[[119 117 147 130 127 131]
 [126 128 137 129 130 130]
 [123 130 128 131 126 127]
 [130 134 120 128 128 127]
 [120 121 144 130 127 130]
 [122 125 138 130 127 129]
 [116 116 157 131 129 133]
 [126 136 119 130 126 125]]
->
[[126 136 119 130 126 125]
 [130 134 120 128 128 127]
 [123 130 128 131 126 127]
 [126 128 137 129 130 130]
 [122 125 138 130 127 129]
 [120 121 144 130 127 130]
 [119 117 147 130 127 131]
 [116 116 157 131 129 133]]

[[109 134 107 147 138 148 123 125 107 140 125 142]
 [137 115 128 113 134 126 117 151 151 140 111 109]
 [122 137 137 109 139 123 148 148 124 127 130 120]
 [137 113 122 125 120 113 149 110 131 121 133 123]
 [124 130 132 128 149 135 135 149 134 141 144 123]
 [132 145 108 120 112 114 144 128 129 139 127 151]]
->
[[132 145 108 120 112 114 144 128 129 139 127 151]
 [122 137 137 109 139 123 148 148 124 127 130 120]
 [109 134 107 147 138 148 123 125 107 140 125 142]
 [124 130 132 128 149 135 135 149 134 141 144 123]
 [137 115 128 113 134 126 117 151 151 140 111 109]
 [137 113 122 125 120 113 149 110 131 121 133 123]]

[[132 150]
 [131 155]
 [131 132]
 [132 136]
 [120 125]]
->
[[131 155]
 [132 150]
 [132 136]
 [131 132]
 [120 125]]

[[138 128 123]
 [106 129 142]
 [127 144 129]
 [142 127 119]
 [120 138 136]
 [128 130 130]
 [127 134 136]
 [129 119 118]
 [127 136 138]]
->
[[127 144 129]
 [120 138 136]
 [127 136 138]
 [127 134 136]
 [128 130 130]
 [106 129 142]
 [138 128 123]
 [142 127 119]
 [129 119 118]]

[[131 131 123 126 124 150 126 114 137 114 119 127]
 [133 121 124 125 133 120 110 114 117 136 125 132]
 [134 130 139 139 129 126 131 132 132 124 137 131]
 [122 142 126 130 130 111 141 136 116 136 132 133]
 [125 132 131 131 129 132 141 132 129 125 124 128]
 [135 123 128 135 130 132 120 124 138 113 132 127]]
->
[[122 142 126 130 130 111 141 136 116 136 132 133]
 [125 132 131 131 129 132 141 132 129 125 124 128]
 [131 131 123 126 124 150 126 114 137 114 119 127]
 [134 130 139 139 129 126 131 132 132 124 137 131]
 [135 123 128 135 130 132 120 124 138 113 132 127]
 [133 121 124 125 133 120 110 114 117 136 125 132]]

[[146 104 133 138 110]
 [141 135 123 137 125]
 [144 127 129 134 119]
 [123 120 126 136 137]]
->
[[141 135 123 137 125]
 [144 127 129 134 119]
 [123 120 126 136 137]
 [146 104 133 138 110]]

[[132 122 144 133 150]
 [135 130 125 124 136]
 [127 139 122 122 142]
 [152 116 124 127 132]]
->
[[127 139 122 122 142]
 [135 130 125 124 136]
 [132 122 144 133 150]
 [152 116 124 127 132]]
---
[[139 115 144 127 120 134 117 111 146 112 110 106 140]
 [150 112 108 148 128 125 121 149 143 125 142 113 110]
 [120 126 137 140 128 139 131 130 142 116 118 125 110]]
->
[[150 112 108 148 128 125 121 149 143 125 142 113 110]
 [120 126 137 140 128 139 131 130 142 116 118 125 110]
 [139 115 144 127 120 134 117 111 146 112 110 106 140]]

[[146 148 143 120 121 147 130 156 117 142 103]
 [123 125 123 131 131 115 134 130 136 127 131]
 [119 132 125 137 126 143 150 130 124 124 114]
 [140 127 140 113 123 105 112 132 130 114 143]
 [136 136 137 118 123 124 124 125 131 119 137]]
->
[[123 125 123 131 131 115 134 130 136 127 131]
 [119 132 125 137 126 143 150 130 124 124 114]
 [136 136 137 118 123 124 124 125 131 119 137]
 [140 127 140 113 123 105 112 132 130 114 143]
 [146 148 143 120 121 147 130 156 117 142 103]]

[[122 154 134 125 121 137 121 151 131 155 151]
 [129 122 117 125 111 143 127 122 111 125 128]]
->
[[129 122 117 125 111 143 127 122 111 125 128]
 [122 154 134 125 121 137 121 151 131 155 151]]

[[106 123 115 122 124]
 [122 126 123 122 130]
 [124 115 122 125 121]
 [123 132 116 121 150]
 [131 116 121 147 109]
 [116 122 126 123 121]]
->
[[106 123 115 122 124]
 [123 132 116 121 150]
 [131 116 121 147 109]
 [124 115 122 125 121]
 [122 126 123 122 130]
 [116 122 126 123 121]]

[[131 132 123 119 126 142 129 127 130 124]
 [142 119 135 131 117 100 128 132 127 152]
 [123 117 124 125 139 127 124 120 120 130]
 [124 147 134 138 120 135 134 138 140 113]]
->
[[131 132 123 119 126 142 129 127 130 124]
 [123 117 124 125 139 127 124 120 120 130]
 [124 147 134 138 120 135 134 138 140 113]
 [142 119 135 131 117 100 128 132 127 152]]

[[111 155 130 127 127 122 121 130 123 153 122]
 [121 110 123 132 130 148 117 121 122 111 138]
 [119 138 131 127 132 121 131 130 126 135 118]
 [141 129 117 142 135 129 134 120 143 134 131]
 [113 149 129 125 131 136 122 131 123 136 116]
 [133  98 126 120 115 136 125 125 128 117 134]]
->
[[141 129 117 142 135 129 134 120 143 134 131]
 [121 110 123 132 130 148 117 121 122 111 138]
 [133  98 126 120 115 136 125 125 128 117 134]
 [113 149 129 125 131 136 122 131 123 136 116]
 [111 155 130 127 127 122 121 130 123 153 122]
 [119 138 131 127 132 121 131 130 126 135 118]]
